In the data rows, zero lies at 4.5, halfway between 4 and 5.
Each row below has a hidden score, from 0 to 40, with 20 about the middle. What is it? The score is a weighted sum of the row's numbers plus the product of two more (or one squared), each taken from its middle value.
[7 4 4 7 3 6 5 3 3 5 5 4 5 5 4 4 5 6 6 3 3 5 5] -> 22
[4 6 7 6 4 6 1 2 6 9 9 4 6 7 5 2 6 6 8 7 0 7 6] -> 28
[4 4 3 4 6 6 6 4 6 2 2 6 4 3 3 5 2 2 3 3 5 3 4] -> 16
[3 2 6 6 7 4 5 6 4 5 3 4 5 5 2 9 0 4 4 3 5 4 2] -> 19
[2 5 6 4 4 6 3 7 5 1 3 5 6 4 4 5 5 2 2 5 7 1 4] -> 22
[0 4 4 6 8 2 2 6 4 3 4 3 7 7 6 9 1 4 2 2 4 0 5] -> 28
[4 7 2 5 5 8 5 3 5 4 5 4 7 7 4 5 5 4 3 2 5 5 6] -> 17
[5 6 3 5 5 5 5 3 4 7 4 5 4 6 5 5 3 4 6 8 3 5 4] -> 2
[7 4 4 5 2 5 5 5 4 3 4 4 5 6 4 1 7 4 5 3 6 3 6] -> 21
[4 6 6 7 7 2 3 5 4 7 6 3 8 4 3 8 1 7 5 6 3 3 5] -> 26
[2 4 3 5 7 2 4 4 3 2 2 5 6 3 5 7 1 4 4 1 4 3 6] -> 14
[2 4 4 4 3 4 3 5 3 3 3 4 5 5 4 4 7 3 4 4 6 5 6] -> 20
[6 5 5 6 7 7 3 4 6 6 6 3 6 5 4 5 5 5 6 3 3 5 5] -> 22
[3 4 6 6 5 2 5 8 5 4 6 5 5 4 3 5 4 2 2 6 6 5 3] -> 17
[3 4 5 7 4 6 3 2 5 6 5 5 6 5 5 4 4 6 6 7 2 6 5] -> 28
[3 4 4 4 2 5 5 3 5 6 6 4 4 6 8 2 8 4 6 4 4 6 5] -> 13
[3 6 3 4 5 4 5 5 4 4 4 5 5 5 5 6 3 5 5 6 4 4 5] -> 14
[4 7 4 6 4 4 3 4 4 4 4 3 5 5 4 6 5 3 4 5 5 4 5] -> 15
[6 4 7 6 5 2 5 3 3 8 7 4 6 4 6 6 6 9 6 6 2 5 4] -> 23
[3 4 5 4 7 7 2 4 4 6 5 9 7 6 6 6 2 6 5 4 4 3 4] -> 17
[5 6 4 6 3 4 3 5 6 5 6 3 5 3 3 3 5 6 4 4 4 6 6] -> 28
[4 4 5 5 4 5 6 4 3 3 4 6 6 6 5 3 8 5 4 4 6 5 5] -> 25
[4 3 4 3 3 3 5 4 4 3 3 4 4 3 6 2 6 3 4 6 7 5 5] -> 22
[5 8 6 5 7 4 5 6 6 6 7 5 3 6 0 8 2 3 2 7 7 6 4] -> 16
[5 4 5 4 5 5 1 3 5 7 6 7 6 6 8 4 5 6 7 4 3 4 5] -> 19
[4 4 3 6 5 4 7 5 3 5 4 5 3 6 3 6 0 4 6 6 4 7 3] -> 10
[4 3 1 2 2 6 6 1 2 2 0 4 4 3 7 0 5 5 6 5 5 6 5] -> 18
[3 6 3 8 3 3 2 2 5 6 7 4 4 4 4 5 5 6 6 5 3 5 5] -> 25
[4 6 5 4 4 4 4 5 4 3 3 3 8 5 7 6 6 7 2 4 4 1 8] -> 37
[4 5 3 4 7 5 2 4 7 6 6 4 5 5 5 6 3 7 7 5 2 4 5] -> 25
[5 5 2 6 4 4 5 6 3 3 5 4 3 2 3 5 6 5 4 3 7 5 7] -> 24
[7 6 8 4 6 3 4 6 5 7 7 5 7 5 3 4 2 4 4 6 3 4 3] -> 12
[7 8 5 6 7 6 2 8 6 4 6 3 7 6 3 7 7 1 2 4 5 3 3] -> 19
[6 3 7 5 3 3 4 5 2 5 2 7 3 5 3 4 5 7 5 5 6 5 4] -> 33
[6 5 5 2 3 2 7 5 3 5 7 3 6 5 4 4 3 5 5 5 5 6 4] -> 29
[4 5 5 4 4 3 3 6 4 5 5 3 7 3 5 4 8 5 2 4 3 2 5] -> 15
[3 6 6 2 5 5 6 5 6 6 5 5 4 7 6 4 4 5 5 7 3 5 2] -> 9
[1 1 7 2 5 2 5 9 1 2 1 6 5 4 2 7 2 2 0 5 9 2 2] -> 13
[2 2 3 6 0 6 7 0 2 5 1 5 2 5 7 1 4 7 8 7 4 6 4] -> 26
[8 2 6 1 6 3 5 5 3 4 3 5 6 5 7 3 4 5 5 3 3 5 4] -> 14
[6 3 4 5 3 7 2 4 5 4 3 5 6 5 6 2 4 2 4 4 5 6 4] -> 14
[5 6 2 7 5 7 5 6 4 3 7 2 5 5 2 8 4 2 4 4 5 4 3] -> 27
[5 4 6 4 5 4 4 4 5 5 6 6 6 5 6 5 5 6 5 5 5 4 4] -> 23
[4 2 4 2 4 5 3 6 3 2 2 4 4 6 7 3 7 2 6 4 5 2 3] -> 15
[6 6 4 5 7 7 4 3 7 3 7 5 2 4 5 5 7 4 6 3 3 3 7] -> 27
[3 4 5 4 6 5 5 8 6 3 4 5 7 5 4 6 5 4 0 4 7 3 2] -> 20
[7 6 6 2 4 5 6 5 4 3 5 5 3 2 4 4 5 2 3 6 7 3 5] -> 20
[5 4 4 4 2 2 4 6 5 5 4 6 4 5 3 6 3 5 4 6 5 6 4] -> 22
[4 5 4 3 1 7 5 5 3 1 3 5 4 7 2 2 8 3 3 4 6 2 5] -> 22
[4 6 6 5 5 2 7 6 3 3 4 5 4 5 2 6 6 5 3 5 7 6 5] -> 24
[3 4 3 5 1 6 7 3 5 5 5 4 2 5 4 4 5 6 6 5 3 6 5] -> 24
[3 4 4 5 5 7 7 3 6 4 2 4 3 2 6 5 5 6 6 6 6 3 3] -> 20
[3 5 4 8 6 5 4 5 6 4 5 6 5 4 2 6 3 2 3 0 6 4 5] -> 15
[4 3 3 3 3 8 3 3 4 4 2 6 4 5 6 3 3 3 7 5 2 5 4] -> 16
[6 4 4 5 5 4 4 4 5 4 6 3 3 5 4 4 5 4 5 7 4 3 4] -> 22
[5 5 4 1 6 4 6 7 5 3 2 4 5 3 5 4 3 5 5 7 6 3 2] -> 24
[5 4 5 5 5 4 2 4 4 4 5 2 6 7 4 7 2 5 4 4 4 3 5] -> 33
[4 6 2 4 3 6 6 6 4 3 4 3 4 4 4 4 4 3 4 4 4 5 5] -> 12
[3 4 3 2 5 3 2 2 5 3 5 3 3 4 9 3 5 4 6 2 2 2 5] -> 17
[5 4 4 3 5 5 6 5 4 5 4 4 8 4 5 3 4 4 5 3 4 6 6] -> 17
[5 7 3 4 5 4 5 3 2 4 5 4 3 4 4 4 4 4 6 5 3 5 5] -> 14
[6 4 6 4 6 2 3 5 5 6 7 4 7 7 1 4 5 5 2 6 5 7 5] -> 31
[5 7 2 7 4 2 4 4 6 5 6 5 3 5 2 6 7 3 1 4 6 5 6] -> 15
[6 4 6 6 5 4 4 6 2 4 4 5 6 1 2 6 4 3 2 4 5 4 5] -> 16
[3 5 3 5 5 2 7 4 5 4 6 5 3 4 4 4 5 5 4 5 5 3 3] -> 28
[6 6 6 4 7 5 3 4 4 5 5 6 4 5 4 5 3 5 5 7 4 4 6] -> 21
[5 5 3 4 5 5 5 2 5 6 6 3 4 5 5 4 6 6 8 6 3 7 5] -> 31
[5 4 6 6 1 5 2 4 6 5 5 4 2 4 5 0 8 4 6 4 4 5 5] -> 31
[5 5 3 3 4 3 3 5 3 4 4 4 3 2 6 2 5 5 6 3 4 4 5] -> 16
[6 6 5 5 5 2 3 4 5 7 7 6 4 7 6 4 4 7 5 6 4 6 5] -> 20
[4 5 6 1 4 6 5 4 4 4 5 4 4 7 6 4 6 4 5 4 3 5 4] -> 16
[8 5 5 4 3 6 2 0 3 9 8 4 6 6 6 3 6 9 9 3 0 6 6] -> 26
[3 5 7 4 5 2 4 5 2 7 8 3 6 5 4 6 4 7 5 7 3 7 5] -> 24
[7 3 4 4 6 4 4 5 3 6 6 3 6 6 3 7 5 4 4 3 4 4 2] -> 24
[3 5 4 2 4 2 6 8 4 1 2 5 6 5 1 6 4 3 0 4 7 2 6] -> 18
[2 6 2 4 4 4 4 3 4 2 2 3 3 5 5 4 4 3 5 4 4 4 6] -> 14
[2 5 5 3 6 4 5 8 5 3 3 3 6 6 3 7 4 3 1 4 7 2 3] -> 14
[4 4 4 1 4 5 6 6 4 3 4 5 4 4 5 5 4 3 4 5 5 3 3] -> 17
[4 2 2 4 5 9 6 3 8 3 2 6 3 4 3 4 1 4 6 4 6 8 4] -> 28
[6 5 4 1 5 5 8 8 4 2 2 4 5 2 7 5 5 3 3 5 6 3 3] -> 13
[6 5 5 5 1 8 9 5 4 4 3 4 3 4 2 5 5 4 4 7 7 8 1] -> 22
[4 4 3 6 4 6 5 3 3 4 4 4 4 5 3 3 6 5 5 4 4 4 3] -> 20
[2 5 3 6 6 5 5 4 3 3 5 4 3 7 2 6 3 1 2 6 7 5 3] -> 15
[4 3 5 0 2 4 6 8 4 1 1 5 5 3 3 4 6 1 1 5 9 5 3] -> 32
[5 4 5 5 3 2 4 6 4 5 5 4 3 6 4 2 3 5 3 4 5 4 5] -> 29
[4 6 6 4 6 4 4 5 5 6 4 4 4 4 5 4 3 5 6 7 3 4 6] -> 22
[8 4 4 4 5 6 4 5 5 4 3 4 4 5 6 5 4 3 5 3 4 2 4] -> 13
[4 3 6 2 4 4 6 6 4 5 4 4 5 5 7 3 6 5 4 8 4 4 4] -> 13
[5 5 6 7 4 5 3 1 3 9 8 5 5 4 4 3 4 7 7 5 3 8 7] -> 24
[4 4 4 5 4 5 5 4 4 3 4 4 3 5 4 6 6 4 3 2 5 3 4] -> 18
[3 4 5 6 5 3 4 4 3 7 5 6 4 4 5 6 4 6 5 5 3 4 4] -> 17
[5 4 2 5 6 5 4 7 5 5 5 2 6 5 4 7 3 3 3 3 5 3 3] -> 11
[6 5 3 6 4 5 5 4 3 3 3 5 4 1 5 6 7 5 4 2 6 4 6] -> 19
[3 3 4 4 4 4 2 5 5 4 3 5 6 5 4 4 5 4 3 4 5 2 5] -> 19
[3 5 9 3 5 0 5 6 2 8 6 4 6 3 1 7 4 6 4 6 3 5 5] -> 17
[5 5 4 9 5 2 3 6 5 3 5 4 5 1 1 8 4 3 0 3 7 5 5] -> 24
[4 3 5 4 4 6 6 5 6 4 3 6 2 4 5 5 4 3 5 3 6 6 7] -> 22
[4 6 5 5 5 6 6 4 5 5 5 6 7 7 5 7 4 7 5 4 4 5 6] -> 21
[8 3 2 3 6 6 5 4 5 4 5 4 2 3 5 4 2 3 7 5 4 7 4] -> 24
[5 2 6 5 2 3 9 5 1 5 5 4 4 3 3 4 4 8 5 4 4 6 5] -> 27
[6 4 5 4 5 3 4 8 7 4 4 5 4 3 4 6 7 5 3 5 7 3 3] -> 26
[2 5 5 1 4 4 4 5 7 6 7 6 9 8 4 3 6 6 2 7 3 7 2] -> 39
[5 5 2 6 3 4 2 4 4 5 6 4 5 4 1 7 5 3 3 2 4 3 2] -> 23
[5 2 7 5 4 3 5 3 5 5 5 5 3 4 4 5 4 5 6 5 4 6 4] -> 26
[6 3 3 5 3 5 5 3 5 6 5 6 3 3 6 1 5 6 7 4 3 6 6] -> 18
[4 4 3 5 4 8 7 5 5 3 5 3 4 7 5 5 4 5 5 3 6 5 5] -> 23
[6 6 5 3 5 3 3 5 3 5 4 3 5 4 6 5 4 7 4 4 4 2 6] -> 28
[4 2 5 2 5 3 7 6 5 4 5 6 3 5 7 5 4 5 4 7 4 4 3] -> 15
[5 4 4 3 4 5 6 3 3 5 3 6 5 5 7 3 5 6 5 3 5 5 5] -> 10
[3 6 3 5 5 5 4 5 2 4 6 3 5 5 3 7 4 4 5 4 5 6 4] -> 23
[7 2 3 4 5 4 2 6 5 6 5 4 3 6 6 5 5 4 4 3 3 4 3] -> 15
[6 5 5 8 4 5 4 2 4 6 8 5 4 6 3 6 5 4 6 6 5 6 3] -> 26
[4 6 1 2 8 3 0 5 7 3 5 4 3 5 7 5 5 3 5 2 3 2 7] -> 15
[3 5 3 3 5 5 4 3 6 6 5 3 3 7 8 4 4 6 8 5 3 5 2] -> 15
[4 4 6 2 5 4 7 8 5 2 3 4 5 4 3 5 4 3 1 4 7 3 4] -> 19
[4 3 3 7 5 7 5 5 7 2 3 6 4 4 4 5 2 2 4 0 5 5 3] -> 17
[6 5 4 4 3 5 4 4 6 5 5 3 3 2 5 2 6 4 6 6 4 5 4] -> 22
[6 2 7 1 2 5 4 3 2 7 5 4 4 4 7 2 7 5 8 7 2 7 5] -> 19
[5 7 0 4 6 6 2 3 6 3 7 3 3 4 4 4 5 2 5 3 3 3 6] -> 28
[4 3 9 6 1 7 9 4 2 6 5 4 5 3 3 6 3 8 5 8 8 7 3] -> 35
[7 7 3 4 6 5 5 4 7 5 5 6 3 3 5 4 7 4 3 4 3 4 5] -> 12
[4 4 3 5 7 9 6 4 8 2 3 5 5 4 6 4 2 3 3 3 5 2 4] -> 14
[5 6 5 3 4 7 3 4 6 6 4 4 6 4 6 4 4 5 6 5 4 5 7] -> 23
[4 5 3 6 6 5 5 3 6 6 4 4 4 3 4 4 3 3 4 3 3 5 4] -> 6
[5 3 6 5 5 0 2 7 2 7 5 4 6 4 3 7 6 6 4 4 3 3 3] -> 18
[3 7 4 8 5 3 2 3 5 5 3 5 6 2 4 5 6 5 5 4 5 4 5] -> 18
[4 3 3 4 5 5 5 4 2 4 5 5 8 6 6 5 4 6 6 4 4 5 4] -> 24
[2 2 2 3 5 4 5 4 3 2 1 5 3 5 6 3 4 3 5 3 7 3 1] -> 21
[5 4 6 4 2 1 4 4 3 4 5 5 3 3 3 3 5 7 5 5 6 5 5] -> 31
[5 5 6 7 6 3 5 7 5 5 6 5 7 6 4 6 3 5 2 7 6 4 4] -> 18
[8 7 4 8 4 5 3 5 4 7 9 5 5 4 2 7 4 3 4 5 3 6 3] -> 14
[5 4 4 4 5 9 6 5 9 1 3 4 2 4 4 2 2 2 4 0 6 5 5] -> 23
[6 5 4 6 4 4 4 5 4 5 6 3 6 4 5 5 2 5 3 5 5 6 4] -> 19
[7 4 5 4 6 4 7 5 4 4 5 4 6 4 4 5 4 4 4 1 5 2 3] -> 26
[3 2 7 7 4 4 6 6 3 5 4 5 5 6 1 7 4 4 4 6 7 5 2] -> 21
[5 4 6 3 4 4 2 3 3 6 6 5 3 5 5 2 8 5 8 7 4 5 5] -> 25
[5 3 6 5 2 2 4 5 4 6 5 3 7 5 4 4 5 6 3 6 4 4 4] -> 23
[4 3 6 5 5 3 3 4 3 7 5 4 5 5 5 7 5 8 5 6 3 5 5] -> 35
[6 6 5 3 2 5 6 4 5 6 5 5 1 4 8 1 7 7 7 7 5 7 8] -> 29
[7 6 5 3 4 5 3 3 5 7 6 6 5 4 6 3 9 8 6 6 3 6 5] -> 24
[4 4 4 5 5 5 4 3 2 6 3 4 4 5 6 3 4 5 6 4 2 5 5] -> 14
[5 5 3 4 4 5 5 5 5 3 5 4 4 3 5 5 3 5 3 4 5 3 4] -> 20
[6 5 4 4 3 4 2 3 3 6 7 3 4 3 5 3 7 5 6 4 3 7 6] -> 23
